In the rows, 128 means zero.
One turn moves every row onto another: examples first, then more rows asked:
z_965: [139 134 121 130 136  51 130 143 129 115 117 120 119 129 123 124 135 133
 123 161]
z_732: [126 138 123 178 116 146 127 109 152 115 130  99 139 104 144 105 139 104
 139 114]
z_578: [164 157 126 117 124 156 108 121 128 121 127 128 107 106 133 124 132 102
 107  83]
z_336: [114 100 107 170 114 107 136 123 139 154 121 112 136 126  93  97 107 144
 147 155]
z_888: [148 123 118 141 125  61 147 149 141 112  97 129 119 128 111 123 127 127
 113 150]
z_641: [144 178 149 123 130 125  99 133 124  84 144 124 136 120 142 161 119 150
  98 112]
z_889: [124 204 117  95 108 129 109 140 125 119 129 124 142 131 116 133 106 164
 113 103]
z_303: [146 131 150 137 122 135 119 136 144  84 125 124 126 119 132 149  79 122
 102  88]
z_322: [139  93 118 112 139 141 129 157 142 105 131 117 175 131 104 129 144  97
 115 161]
z_65: [134 104 123 190 131 117 142 126 148 116 127 115 144 113 111 114 128 134
 124 173]
z_951: [147 108 146 142 100 163 110 134 142 102 104 135 111 132 102 161 132 154
  75 153]
z_579: [131 155 121 116 126 148 129 138 101 129 126 123 134 123 124 129 119 176
 115 200]
z_842: [131 177 125  97 134 150 118 140 136 128 127 114  96 119 116 125 143 119
 115  78]
z_204: [129 110 113 108 106 110 111 153  90 146 117 126 154 150  75 145 161 136
 126 131]
z_343: [137 117 125 139 111 166 114 141 130 109 129 147 155 128  99 152 150 163
 119  70]
z_562: [147 153 126  97 129 155 108 131 144 136 131 123  99 115 128 116 123 110
 119  77]
z_551: [119 157 126 147 106 127 114 142 162 157 126 128 113 132 118 122 173 171
 136  95]
z_403: [128 113 116 116 100 183 122 127 162 113 106 117 133 128 105 116  94 129
  96 165]
z_91: [149 181 128 117 129 153 119 129 121 114 123 120 106 111 121 133 153 112
 102  83]
z_71: [126  91 139 140 121 142 155 148 115 126  96 123 102 130 100 140  84 151
 116 156]
z_63: [152 137  99 129 115  71 149 146 144 125  96 133 135 126 110 105 119 126
 118 160]
z_642: [127 156 117 109 101 138 130 141 146 121 111 125 133 130 107 123  67 136
 117  79]
z_649: [142 148 102 117 127  62 133 140 134 127 115 124 137 127 123 105 126 132
 127 170]
z_573: [127 138 126 175 134 108 135 141 148 124 132 124 139 122 104 128 167 172
 116 178]
z_749: [133 128 110 119 121 186 120 140 153 105 139 137 179 120 114 123 137 150
 124  93]
z_765: [107 122 130 131 124 151 105 128 102 107 146 116 151 131 104 151 144 156
 141  73]
z_458: [111 135 110 152 116  98 129 141 140 162 127 123 132 135  87 111 145 184
 140 160]
z_411: [113 129 118 157  98 125 110 114 139 161 127 107 116 123 127 104 132 133
 158  87]
z_241: [110  94 109 108 123 122 127 144 104 127 124  98 163 140  84 125 130  97
 138 138]
z_722: [127 138 110 120 104 153 154 150 115 147  92 132 125 133  93 121  98 171
 113 169]
z_531: [ 91 142 112  96 104 159 102 114 117 129 123  86 124 138  99 119 104 145
 125 164]
z_855: [156 107 123 112 122 128 114 165 129 124 127 146 167 138  95 149 176 137
 101 153]
z_378: [108 138 143 122 104 136  92 122  95 118 121 107 102 142  97 163 141 171
 103 152]
z_467: [104 135 114 112 134 171 109 127 126 102 156 107 173 123 116 124 131 140
 145  96]
z_87: [130 166 130 168 123 147 132 138 174 113 128 117 134 112 137 123 183 143
 116 122]
z_266: [130 110 153 140 144 136 127 137 101 111 130 113 110 121 131 149 107 156
 117 186]

z_842 goes to z_562
z_749 goes to z_343
Now these:
z_531 goes to z_403
z_573 goes to z_458
z_322 goes to z_855
z_641 goes to z_889
z_965 goes to z_649
z_722 goes to z_71
z_87 goes to z_551

One turn moves every row onto another: examples first, then more rows asked:
z_540: [ 88 142 103 158 116 140 132  87 137 120 153 117 117 155 116 149 139  99
 158 148 103 169 150 102 133 110 121 109 121  98]
z_566: [101 137 108 141 138 157 116 152 109 113 122 129 118  96  90 107 168 149
 137 152 154 121 137 103 129 115 142  83  76 130]
z_533: [ 85 133 101 104  90 144 128 159 134  94 133  77  94 115 126 151 111 132
  78 136 161 139 145 124 126 154 124 119 134 123]
z_215: [131 137 117 123 121 119 139 132 100 111 142  97 148 179 123 124 144 114
 134 160 113 156 106 169 122 126 104 166 156 128]
z_744: [110 142 126 142 126 103 117 108 127 113 171 153 137 121 121 150 147  94
 161 181 109 139 106 105 120 127 159  95 135 188]
z_866: [ 87 130 114 104 102 144 127 144 113 104 144 102 126 125 136 142 104 128
  86 142 168 160 110 135  98 186 105 137 132 128]
z_652: [ 57 143 174 126 108 141 154 114 147 110 139 135 119 111 127 146 152  98
 123 186 152 161 120 137 109 117 103 123 103 140]
z_808: [119 132  88 129 137 126 111 170 105 123 113 120 114 116 107 125 155 153
 137 125 132  81 128 104 130 116 164 103 108 130]
z_697: [ 89 134 108 103 103 150 120 138 110 101 153 104 132 113 137 142 105 115
  84 137 164 154 114 126  92 181 111 141 129 132]
z_462: [120 132  93 129 151 132 103 149  81 127 133 146 150 112 115 118 147 137
 142 127 136  97  96 108  97 143 152 128 105 137]
z_872: [117 124 107 144 132 114 128 104 171  99 132  96  99 162 116 134 150 111
 160 189 155 132 151 125 124  89 143 120 122 122]
z_353: [ 78 140 103 143 125 154 134 100 125 121 137 120 124 150 110 146 157 102
 160 184 126 177 148 117 134 132 105  90 114  95]
z_746: [ 93 143  91 134 105 127 108 109 138 111 167 117 113 132 145 135  88 100
  99 130 152 161 121  88 108 168 135 127 123 133]
z_397: [122 132 101 130 155 131 115 158  81 129 146 140 157 116 110 121 144 138
 141 122 131 107  87 113  93 143 153 131 104 147]
z_29: [111 145 137 120 121 102 170 128 119 103 141 133 140 132 143 129 160  94
 119 160 111 155  95 160 135 147  95 153 144 158]
z_90: [ 70 135 136 137 125 160 117 121 120 134 149 128 126 131 101 140 155 117
 166 207 140 177 147 112 123 149 113  85 109 118]
z_674: [114 130  88 116 110 134 121 166 135 114 108  86  91 126 110 151 138 155
 103 128 135 102 146 113 154 115 150 102 124 125]
z_333: [107 141  79 142 137 131 115 102 103 104 158 131 127 140 128 112 113  98
 130 135 154 149  95  98  96 158 118 131 103 109]
z_108: [ 72 145 160 128 118 122 147 114 128 113 160 155 142  99 132 154 149  85
 139 183 121 154 102 124 113 139 131 104 115 176]
z_208: [108 134 102 116 131 145 108 135  83 117 154 139 159 111 132 124 123 118
 115 134 149 134  88 118  78 174 125 146 117 138]
z_725: [ 86 122 153 153 129 134 123 119 149 142 176 116 130 112 123 147 120 106
 181 156 113 153 152  92 123 140 163 103 104 137]
z_369: [114 135 157 110  99 104 139 158 137 133 150  79 111 141 129 162 117 117
 132 147  99 131 117 134 158 136 152 152 159 167]
z_5: [ 96 139 129 161 118 130 123 103 152 136 169 114 126 136 123 147 121  99
 169 132 102 160 154  88 123 110 148 106 121 119]
z_883: [138 121 139 123 144  95 133 158 161 126 138  75 111 128 114 139 167 130
 141 195 138 111 128 137 151 120 154 155 127 157]
z_209: [ 70 120 161 144 127 152 113 124 129 139 170 125 122 112 105 143 138 124
 176 193 130 162 148 103 120 154 146  99  97 136]
z_66: [ 99 132  92 116 108 130 121 173 132 105 114  85  85 116 110 142 137 151
 105 129 144 103 153 109 144 121 151 100 124 122]
z_243: [130 136 130 116 103 105 140 136 125 114 152  83 126 167 133 146 111 103
 131 140 103 149 111 151 139 137 124 162 170 145]
z_110: [ 84 135 148 133 116 135 144 113 172 107 124 104 103 144 119 133 151 108
 135 190 172 154 146 135 111  89 107 125 112 114]
z_88: [115 140  86 143 155 144 120 129  92 108 132 138 136 122 102  96 151 118
 149 143 160 132 103 106 105 130 120 103  82 108]
z_480: [102 138 171 107 113 116 133 180 129 152 133  88 122 124 112 157 155 142
 134 173 110 122 119 136 157 129 160 141 135 169]
z_543: [130 131  88 131 143 128 115 168 109 127 122 116 124 118 102 135 153 154
 134 119 121  87 119 106 130 108 167 108 108 139]
z_398: [133 134 122 130 144  96 117 157 117 119 156 116 125 138  96 126 185 142
 137 211 117 122 112 136 137 122 143 149 133 176]
z_702: [ 82 130 116 129 111 153 120 151 140 113 132 110 101  84 112 137 146 148
 110 149 147 124 160  99 150 136 164  83  86 149]
z_651: [103 131 115 117 134 140 121 147  84 118 157 134 157 119 128 124 120 127
 117 134 154 143  83 126  77 180 123 145 116 143]
z_284: [110 144 168 121  97 108 153 126 149 110 140 109 106 132 134 135 139 110
 106 145 124 147 109 146 138 120  95 177 142 150]
z_807: [128 126  98 151 134  99 109  99 146 100 161 122 112 153 113 143 148 111
 171 185 121 126 131 108 127 105 166 111 134 161]
z_581: [ 82 135 110 124  96 137 116 136 158 115 151 104 103 101 141 151 105 120
  92 138 150 148 152  88 139 162 160 100 114 149]
z_689: [ 92 129 103 104  89 141 128 154 138 102 123  78  92 129 126 154 114 143
  79 138 159 139 141 130 137 153 119 117 136 120]
z_508: [132 153 121 122 135  96 138 153 104 117 148 141 154 138 116 118 179 113
 131 191 114 150 100 147 126 135 113 130 151 178]
z_630: [103 136 158 111 133 128 136 179 106 148 120 102 146 134 105 137 185 149
 140 190 122 128 114 154 139 124 141 142 121 151]
z_503: [117 136 132 119 139 131 137 154  90 126 125 107 158 162 109 122 180 135
 139 184 121 144 108 171 123 123 114 158 129 130]
z_179: [133 140 167 115 112 101 137 150 176 132 130  76 105 129 128 136 140 119
 123 163 146 131 128 134 143 107 123 158 144 148]

z_353 goes to z_90
z_179 goes to z_284
Now these:
z_88 goes to z_566
z_543 goes to z_674
z_462 goes to z_808
z_480 goes to z_369
z_108 goes to z_744

